Some points:
array([ 0.2, -0.3,  1.1,  2.5, -0.6, -0.2, -0.3, -1.2, -0.2, -0.8,  0.4, -0.1,  0.3,  0.5,  0.7, -0.3, -1.1, -1.2, -0.6, -0.8, -0.5,  0.7, -1.3, -1.1])
array([ 0.0,  1.9, -0.3,  1.5,  0.3, -0.2,  0.1, -1.2,  0.2,  0.3,  1.4,  0.0, -1.1,  0.9,  0.0,  1.8,  2.0,  2.4,  1.2, -1.5,  0.4,  0.6, -0.7, -0.3])
array([-0.2,  0.4,  1.0,  0.1, -1.3,  1.8, -0.7,  2.8,  0.2, -1.4, -0.5,  0.9,  0.3,  0.7, -0.3,  0.0, -0.5, -0.4,  0.1, -0.1, -0.5, -1.4, -0.5, -0.3])
array([ 0.1,  0.5,  0.3, -0.8,  0.1, -1.5,  0.6,  0.8, -0.6, -0.1,  3.9, -1.5,  0.6, -2.1, -0.6,  1.8,  1.5,  0.2, -0.2,  0.7, -1.8,  1.8,  0.2, -0.3])
array([ 0.2,  0.8, -0.3,  1.4, -0.5,  0.7,  0.9,  0.5, -0.2, -0.2, -0.3, -1.3,  0.3,  0.3, -0.7, -0.8, -0.7,  0.1, -1.0,  1.2, -0.1,  0.3, -0.9,  0.1])
array([ 1.6, -1.1,  0.1, -0.5, -0.4,  1.3,  0.5, -0.3, -1.0,  2.5,  0.5,  1.3,  0.2, -0.3, -0.1,  0.8,  1.5, -0.2, -2.6, -0.2,  1.3,  0.0,  0.2,  0.7])
array([ 0.3,  0.5,  0.0, -0.7, -0.3,  0.7,  1.4, -0.1, -1.0,  2.1, -1.3,  0.9,  4.6,  1.0, -0.2, -1.4,  0.4,  1.0,  1.1, -0.9, -0.8,  1.0, -0.5,  1.4])
array([ 0.7,  0.4, -0.4,  0.9, -0.1,  0.1,  0.6,  0.4, -0.5, -3.3,  3.8,  0.6,  0.3, -1.5, -0.4,  0.8, -1.5,  0.0, -0.5,  0.5, -0.1,  0.7,  0.0,  3.1])
array([-0.7, -0.2,  0.6, -0.7, -0.6, -0.1, -0.9,  0.6,  0.9, -0.2,  0.1,  0.2, -0.5,  1.1,  0.5, -0.7, -0.6,  3.6, -3.7, -0.7, -0.4,  0.4, -0.3, -0.5])
array([ 0.3, -1.1,  1.2, -0.5,  1.0,  2.0, -0.4, -0.7, -1.6, -0.3, -0.7, -0.2, -0.2,  0.0,  0.0, -0.1,  0.3,  1.2, -1.4,  0.4,  1.5,  1.4,  0.2, -0.5])
array([-0.8,  0.3, -1.8,  0.1,  0.2,  0.9, -1.1,  0.6,  0.7, -0.7, -1.0,  0.2,  0.2, -1.2, -0.1,  1.8,  0.1,  1.4,  1.1,  0.2,  0.8,  0.3, -1.3,  0.1])
array([ 1.0,  0.2, -0.9, -0.2,  1.3, -0.4, -0.4, -0.8,  0.4, -0.8, -0.5, -1.1,  0.5,  1.0, -0.8,  1.1, -0.9,  0.0,  0.4,  0.2, -0.7,  0.3, -0.4, -0.6])
array([-2.0,  0.4,  0.9, -0.5,  0.6,  0.3, -0.7, -0.3,  0.1, -0.9,  1.3, -1.2,  0.3,  1.3,  0.4,  0.2,  0.0, -1.4,  0.6,  1.2,  0.3, -0.3,  0.7,  0.2])
array([-0.2, -0.6,  0.2, -0.5, -0.5, -0.5,  1.0,  0.5, -0.7,  0.9,  0.4, -0.6, -2.2, -0.2, -0.5,  0.5,  0.5,  0.1,  1.6,  0.8, -2.4, -0.1,  0.4,  0.5])
array([ 0.3, -0.1,  0.9, -0.3, -0.5, -0.7, -0.3,  0.7,  1.0,  0.4,  0.7,  0.4, -0.9, -0.6,  0.0, -1.4,  0.1,  0.9,  1.1, -0.2,  0.7, -0.7,  1.4, -0.1])
array([-1.2,  0.5,  0.3,  0.0,  0.5, -1.0,  1.4, -0.7,  0.4, -0.4,  0.8,  0.5, -0.8, -0.5, -5.2,  0.0, -0.7, -0.7,  0.1,  0.3,  0.4,  1.0,  0.7,  0.2])
array([-0.7, -0.8, -0.9, -0.1, -0.9,  1.0, -1.6,  0.6, -0.2, -0.1, -0.8,  1.9,  0.8,  0.4, -1.0,  0.5, -0.3, -0.9,  0.2,  0.6, -0.7,  0.8,  1.2, -1.2])
array([-2.9,  0.0,  0.0, -0.3,  0.8,  0.7,  0.4, -1.7,  0.7,  0.2,  0.4, -0.1, -0.9, -2.3,  0.1, -1.2,  2.2, -0.9, -0.6,  1.0, -0.9, -0.1,  0.9, -0.2])
array([ 0.1,  0.0,  0.4,  0.0,  0.1, -0.3, -1.6, -0.7,  0.0,  0.4, -0.5,  0.2,  0.3, -1.4, -0.2, -0.6,  0.0, -0.2, -0.9,  0.0, -0.5, -0.4, -1.9, -0.4])
array([-1.6, -0.3, -0.3, -0.1, -0.5, -1.6,  1.2,  0.8, -0.1,  0.0, -0.5,  0.4,  0.3, -2.6,  0.9,  0.9,  0.0, -0.3,  0.9, -0.4, -0.4,  0.2,  0.5, -0.9])
array([-0.2,  0.4, -0.8,  0.4, -0.3,  1.6,  0.5, -0.8,  0.3, -0.2,  0.4, -0.5,  0.3, -0.4,  1.6, -0.4,  0.5, -1.0,  1.1, -0.2, -0.1,  0.1, -0.9, -1.3])
array([-0.2,  0.3, -4.0,  0.4,  0.4,  0.0,  0.2, -0.3,  0.1,  0.5,  0.5,  0.3, -0.4,  0.5,  0.3, -0.4,  0.6, -0.3, -2.6, -0.9, -0.5, -1.0, -0.1, -0.3])
array([ 0.5,  0.5, -0.4, -4.7,  0.1,  0.9,  0.5, -0.5,  0.3,  0.4, -0.7,  1.0, -0.4,  0.3,  0.0,  0.5, -0.3, -1.0, -0.5, -1.0,  2.0,  0.5, -1.1,  0.3])
array([-0.8, -0.6, -0.3, -0.1, -0.3, -1.7, -0.3,  0.9,  1.0,  1.1,  0.2, -0.2,  1.7,  0.4,  0.9,  1.1, -0.6,  0.1, -0.1, -0.5,  1.4,  0.4,  1.8, -0.3])
array([-0.9, -2.0,  0.1,  1.0, -0.2, -1.4, -0.2, -0.6, -0.7, -0.1, -0.1, -0.4,  0.0,  0.0,  0.7,  0.2, -0.7, -0.5,  0.7, -2.0,  1.4,  0.0,  0.6,  1.0])
array([-0.4, -0.9,  0.4,  0.1,  0.4,  0.3, -0.3,  0.4,  1.0,  0.6,  1.3, -0.3,  0.4,  0.5,  0.4,  0.8, -0.5, -1.0,  0.7, -0.3, -0.2, -1.4,  1.3,  0.5])
array([-0.5, -0.4,  0.7, -2.4,  0.8,  0.9,  0.6,  0.1, -2.6, -0.9,  0.4, -0.5,  1.3,  0.8,  0.2, -0.1,  0.4,  1.3, -0.3, -0.5,  0.1, -1.1, -1.0, -1.8])
array([-1.1, -0.2,  0.0,  0.3,  1.9, -0.6,  0.1,  0.3, -2.3,  1.7,  0.1,  1.4, -0.1,  0.0,  0.0, -0.1, -2.8,  0.1,  0.2,  0.7,  1.2,  0.2, -1.6, -0.3])
array([ 0.7,  0.1, -0.3,  1.0,  0.6,  0.0,  0.2, -1.2,  0.5, -0.2, -0.3,  0.1, -0.1,  0.7, -1.4,  1.3,  0.5,  0.4,  0.5,  0.0,  0.3,  0.6, -0.6, -0.6])
array([ 0.5,  2.8, -0.3,  2.9,  2.0,  1.0,  0.0,  0.8,  0.1, -0.3, -0.4,  0.2, -1.1,  0.1,  0.7,  0.4,  0.5,  0.0, -0.8,  0.0,  0.4,  0.3,  1.1, -1.3])
array([ 3.3, -0.1,  0.1, -0.1,  0.7, -0.4, -1.4, -1.0,  0.1, -0.3, -0.5, -1.2,  0.3,  0.0, -0.1, -0.3, -0.8, -1.4, -0.3,  1.2, -0.8,  0.1,  0.3, -0.3])
array([ 2.0, -1.4, -0.7,  0.1, -0.2, -0.2, -0.4, -0.5,  0.5, -0.9, -0.2,  0.5,  0.4, -0.8, -0.8, -0.2,  1.1,  0.6,  0.4, -0.5, -0.3, -0.3, -0.5, -1.1])
array([ 0.3,  1.1, -2.8,  0.3, -1.7,  0.5, -0.3, -0.2, -0.1,  1.3,  0.7, -0.6, -2.4,  0.0,  1.8,  0.3, -1.1, -0.4,  0.6, -0.1, -0.5,  2.3, -0.7, -0.3])
array([-0.3, -0.3, -1.0,  1.3,  0.8, -0.3, -0.3,  0.6, -0.7,  0.6, -1.9, -0.1, -0.4, -0.7, -0.2,  1.4,  0.2,  0.1, -3.0,  0.1, -0.2, -1.6, -0.3,  0.5])
array([ 0.4, -0.4, -0.1, -0.6, -0.6, -0.5, -0.5,  0.1,  1.2, -0.2, -1.1, -0.4, -0.3,  0.3,  0.0, -0.6,  0.4,  0.0,  1.6, -0.4, -0.3, -0.3,  0.6,  2.4])
array([ 0.5,  1.7,  1.1,  0.2, -1.5,  0.9,  0.2,  0.5,  0.1,  1.0, -1.4, -1.0, -0.9, -0.2,  0.1,  0.9, -1.0, -0.4,  0.3, -0.5, -0.7,  0.9, -0.3, -0.3])
array([ 0.4, -1.7, -0.1, -0.1, -0.5,  0.5,  0.5,  2.1, -0.3,  0.0,  0.4, -1.3, -0.7, -0.5, -0.5, -0.3, -0.5,  0.4,  1.2, -0.2,  0.3, -1.8,  0.8,  0.3])
array([ 0.4, -0.8,  0.7,  0.0,  0.7, -0.7,  2.3,  0.7,  2.4,  0.4, -0.1,  0.8, -0.8, -0.8,  4.0, -0.1,  0.3,  0.3,  0.2,  3.4,  0.3, -0.2, -0.1,  0.0])
array([-0.1, -0.2,  1.4, -0.6,  0.7,  0.6, -0.8, -0.3,  0.5,  3.7,  1.5,  0.5,  0.9,  0.8, -0.7, -2.2, -2.1,  1.0,  0.3, -0.1, -0.7, -0.5, -1.1, -0.3])
These points spread out most along one direction. Take the direction at right angles to it along which they spread out most. Go by this last direction. How far along it is each point below, from 0 to 99? The average is 50, and the first point in the table lies past the average. One standard deviation of the points above along it is 16.
array([ 0.0,  3.0, -0.5,  0.4, -4.4, -0.3,  0.1, -4.1,  0.4,  0.5, -0.6,  0.2,  0.9, -0.1,  0.1,  0.6, -0.1,  1.8,  0.2,  3.8, -0.1, -4.3,  0.0,  0.2]) 57
array([-1.8,  0.3, -0.1, -0.3,  0.1,  0.2,  1.0, -0.1,  0.7, -1.8,  0.0, -0.3,  0.5, -0.8,  0.9,  0.2, -0.9,  0.1, -0.6, -0.1, -0.2,  1.1,  0.8,  1.3]) 45
array([ 0.3,  0.5,  0.6,  0.0,  1.2,  0.9, -2.3, -0.6, -0.1,  0.9,  0.2,  1.5,  0.9, -0.4,  0.4,  0.3,  0.8, -0.3, -0.3, -0.4, -0.3, -0.2,  0.0,  0.7]) 53
array([-0.8, -0.2,  1.9, -0.9, -1.1, -1.1,  0.4, -1.2, -0.5, -0.6, -0.2, -0.4, -1.1,  0.8,  1.1,  0.2, -0.4, -2.0, -0.3, -0.9,  0.0, -0.3,  0.7,  0.4]) 38
array([ 1.8,  0.7,  0.3, -0.6,  0.5, -1.5, -1.2, -0.2, -2.1, -1.8, -0.7,  2.3, -0.2,  1.0,  0.0, -1.9, -0.8,  0.7,  0.3,  0.2, -0.7,  0.4,  1.3, -0.8]) 49
array([ 0.9,  0.0, -0.2,  0.0, -0.4,  0.2,  0.1,  0.1,  1.1, -0.4, -0.9,  0.7, -0.1,  0.5, -1.0,  0.4,  0.1, -0.4,  0.7,  0.1,  0.2,  0.8, -0.6, -0.5]) 52
array([ 0.3,  0.6, -1.2,  0.2,  1.3,  0.6,  0.2, -1.2, -1.2,  0.0, -0.8,  0.0, -1.0, -0.5,  1.2,  0.2, -0.1,  1.0,  0.1, -1.3, -0.5, -0.9,  0.3,  0.6]) 66
array([ 0.3, -0.3,  0.7,  0.7, -0.3, -0.2,  0.3,  0.3,  0.1, -0.4, -0.3, -1.2,  0.5, -1.0, -0.8, -1.4, -0.4, -0.4,  0.0, -1.6,  2.1, -0.3,  1.4, -0.2]) 40
array([ 0.6,  0.9,  0.2, -0.9,  0.0, -1.4, -0.2,  2.2,  0.4,  0.6,  0.4, -1.1,  0.3,  0.6, -0.5, -1.4,  0.8, -1.5,  0.1, -0.2,  1.8, -1.5, -0.3,  0.8]) 34
array([-0.3, -0.1,  1.0, -0.4,  0.2, -0.3,  3.0, -0.3,  2.0, -0.7, -0.4,  0.3, -0.2,  0.0,  0.4,  0.2,  0.3, -0.8, -0.5, -0.5, -2.5, -1.2, -0.3,  0.9]) 40
array([ 0.2, -1.4, -1.3,  0.0, -0.2, -0.4, -0.2,  0.7, -0.7, -1.1,  0.1,  1.8,  0.4,  2.4, -0.1, -0.6,  1.9, -0.4,  0.9,  0.8,  0.5,  0.2, -0.4, -1.2]) 50
array([-1.2,  0.1,  1.5,  0.4, -0.9, -1.0, -0.4,  1.4, -0.3,  0.0, -0.6, -1.0, -0.6,  0.6,  0.0, -0.5,  4.1, -0.6, -0.4,  2.0, -1.0,  1.0, -0.4,  2.0]) 44
array([-0.4, -1.4, -0.6,  0.1,  0.2, -0.5,  0.2, -0.1,  0.3,  0.1,  0.0, -2.0,  0.3,  0.9, -0.4, -2.0, -0.3,  0.6,  0.4,  0.7,  1.7,  0.7,  1.7,  0.1]) 36
